In the rows, 100 means zero.
The rows of T fall into a few groups, and each row is roughly a mix of its group's hidden directions.
T, 132 rows:
136 105 103 87 57 88 77 81 102 84
123 77 89 99 64 112 75 90 80 130
79 86 99 129 90 139 92 91 63 108
142 84 97 87 119 118 90 73 82 75
118 114 121 69 134 74 110 103 91 75
73 86 86 119 126 99 87 61 101 127
85 119 47 105 105 89 102 84 81 78
81 118 84 71 76 104 79 128 85 128
122 83 74 86 71 106 107 68 116 128
76 95 93 63 98 106 128 103 74 66
123 120 94 104 113 68 84 146 109 94
85 103 103 150 126 78 87 80 112 93
63 87 117 68 93 93 113 134 83 106
112 79 61 127 119 107 128 84 95 119
78 92 108 132 95 104 106 60 80 70
74 97 97 149 108 104 131 110 119 99
70 128 65 81 96 79 94 88 94 73
63 75 114 116 87 74 85 84 82 123
108 98 63 117 119 121 60 81 90 107
112 96 95 106 84 78 143 87 94 60
110 107 124 105 79 81 117 118 146 117
114 75 85 110 97 111 118 66 59 113
83 100 123 128 145 123 90 119 92 98
74 77 138 110 96 135 108 78 104 89
104 135 96 112 103 75 128 103 135 125
106 124 74 123 97 70 81 81 132 111
113 139 72 94 86 91 115 68 107 123
106 99 42 73 87 111 91 96 107 95
90 86 95 112 91 137 80 80 74 64
108 63 129 91 119 101 83 138 102 86
146 115 94 102 89 64 96 106 98 72
105 89 113 100 129 88 105 54 66 98
92 83 73 76 58 117 102 72 110 109
68 81 102 147 109 111 122 115 107 91
112 102 95 78 76 83 123 140 94 131
120 90 75 104 128 115 87 107 68 65
119 138 98 105 97 72 125 85 128 119
69 115 109 72 129 96 135 110 113 86
128 69 135 98 113 103 97 90 63 105
141 105 80 127 81 132 87 91 102 84
96 119 84 63 125 116 123 117 130 105
92 128 112 85 73 72 104 64 80 111
132 98 121 71 103 59 91 119 117 102
151 123 118 75 100 121 100 94 108 93
78 81 105 146 120 123 114 120 110 91
101 97 139 66 84 96 138 113 102 91
119 70 94 60 104 106 69 122 94 85
63 103 90 116 84 129 125 126 121 112
118 103 102 64 109 115 118 109 74 59
129 128 78 130 103 112 76 83 123 111
105 82 102 123 60 95 67 117 88 125
106 92 97 143 86 133 83 111 75 120
73 78 124 106 79 99 90 86 73 63
113 130 103 95 103 105 91 46 76 97
139 94 127 114 90 89 120 135 85 92
105 90 93 140 54 87 93 86 119 95
50 91 114 103 102 93 114 72 82 78
87 96 108 108 96 85 136 54 104 74
137 123 131 126 114 116 103 76 103 91
89 95 141 84 121 85 109 95 142 98
132 86 99 57 98 126 90 83 122 108
39 97 94 75 109 97 102 97 114 102
125 142 109 102 94 106 131 97 100 68
91 61 129 98 108 113 77 120 82 72
134 114 146 100 100 122 95 115 93 121
71 78 88 128 88 80 132 109 119 80
85 86 107 95 82 78 99 61 131 130
117 91 114 119 97 99 122 123 90 151
82 117 106 67 95 93 117 141 125 85
115 107 105 70 97 84 73 114 126 140
103 109 76 90 135 115 60 78 104 81
136 106 102 85 85 60 124 125 107 99
120 95 147 79 85 91 83 102 130 106
107 93 79 101 131 89 59 101 64 92
129 95 111 123 65 97 86 137 91 117
128 92 98 107 56 123 82 124 81 107
106 104 109 44 89 124 120 111 100 87
109 92 124 90 88 114 74 74 66 69
140 84 124 124 126 104 82 90 121 106
121 139 90 97 91 76 117 110 133 80
115 90 114 135 88 87 117 110 147 108
109 77 86 97 128 109 86 94 57 72
71 102 64 132 109 122 116 114 118 110
107 116 39 98 98 86 93 96 85 113
88 74 89 70 108 121 71 118 69 114
126 83 93 109 49 112 101 105 94 127
113 89 52 103 103 116 119 80 84 127
76 108 124 120 76 76 124 114 127 120
121 86 127 99 73 121 93 130 87 132
137 98 118 133 97 113 114 118 71 118
60 124 116 83 87 65 113 103 84 106
124 98 91 125 122 74 133 95 99 67
102 81 122 114 85 104 139 80 97 62
144 128 94 117 113 72 82 94 113 90
139 110 84 66 94 122 116 121 115 112
89 111 124 49 81 94 117 77 96 107
143 80 80 110 69 99 122 97 87 117
117 93 105 117 134 89 116 55 86 115
83 133 72 78 102 130 91 89 70 93
96 97 109 132 72 98 82 84 83 57
122 80 128 81 91 86 116 89 140 119
125 129 99 80 104 112 87 73 76 134
74 90 128 94 102 104 90 108 46 94
92 71 142 99 98 126 113 88 70 110
67 106 104 147 94 93 132 94 112 94
113 69 126 95 97 102 132 91 131 127
117 90 89 92 115 87 67 51 88 93
130 78 88 142 122 107 91 82 97 81
111 98 90 91 50 107 111 124 68 112
67 94 77 111 95 73 127 78 99 71
87 82 78 100 69 121 112 54 96 99
123 111 63 127 101 99 90 101 142 95
104 54 118 122 111 112 111 93 65 94
112 106 113 124 142 78 113 110 105 67
119 65 133 110 114 119 87 101 76 76
63 123 86 115 114 134 84 123 110 112
79 146 78 98 88 84 110 97 125 121
105 123 104 79 105 131 113 145 97 78
145 112 102 78 119 108 95 119 83 71
99 101 55 121 137 105 88 79 101 114
108 97 103 102 128 87 85 59 139 88
90 107 113 114 124 133 90 120 57 92
122 136 92 101 105 89 121 81 108 142
107 128 120 106 95 80 100 108 145 71
117 123 116 106 132 77 66 114 110 77
133 109 106 72 115 90 84 129 134 100
99 67 118 64 104 109 123 123 82 78
78 109 95 90 109 113 91 142 87 141
66 116 110 90 138 83 121 93 115 76
91 76 73 66 98 89 99 110 76 135
116 73 113 105 119 141 87 119 70 101
92 119 49 114 127 96 89 109 79 106
Here is one row of each group, with its name. Which group are the others in?
78 101 115 119 121 132 93 101 67 131 : <134>
106 84 119 111 94 71 106 54 73 91 : <8>
119 104 131 72 79 74 111 132 114 108 : <69>
109 109 156 83 86 105 109 104 95 126 : <51>

79 83 71 125 120 114 90 99 62 81 : <51>
136 77 121 131 107 127 83 102 94 118 : <69>
149 101 82 78 110 113 110 97 110 131 : <8>
142 88 97 103 58 103 78 108 86 113 : <8>
68 81 86 79 96 95 81 142 117 84 : <134>
69 101 98 52 123 94 93 81 93 81 : <8>
110 83 99 157 119 102 78 100 91 109 : <51>
103 132 87 84 109 66 96 143 93 100 : <69>
139 108 88 84 61 75 85 87 103 90 : <69>
88 106 113 147 121 103 126 118 124 110 : <134>
119 86 136 96 112 55 106 100 81 86 : <51>
107 119 83 90 93 108 44 106 92 121 : <69>
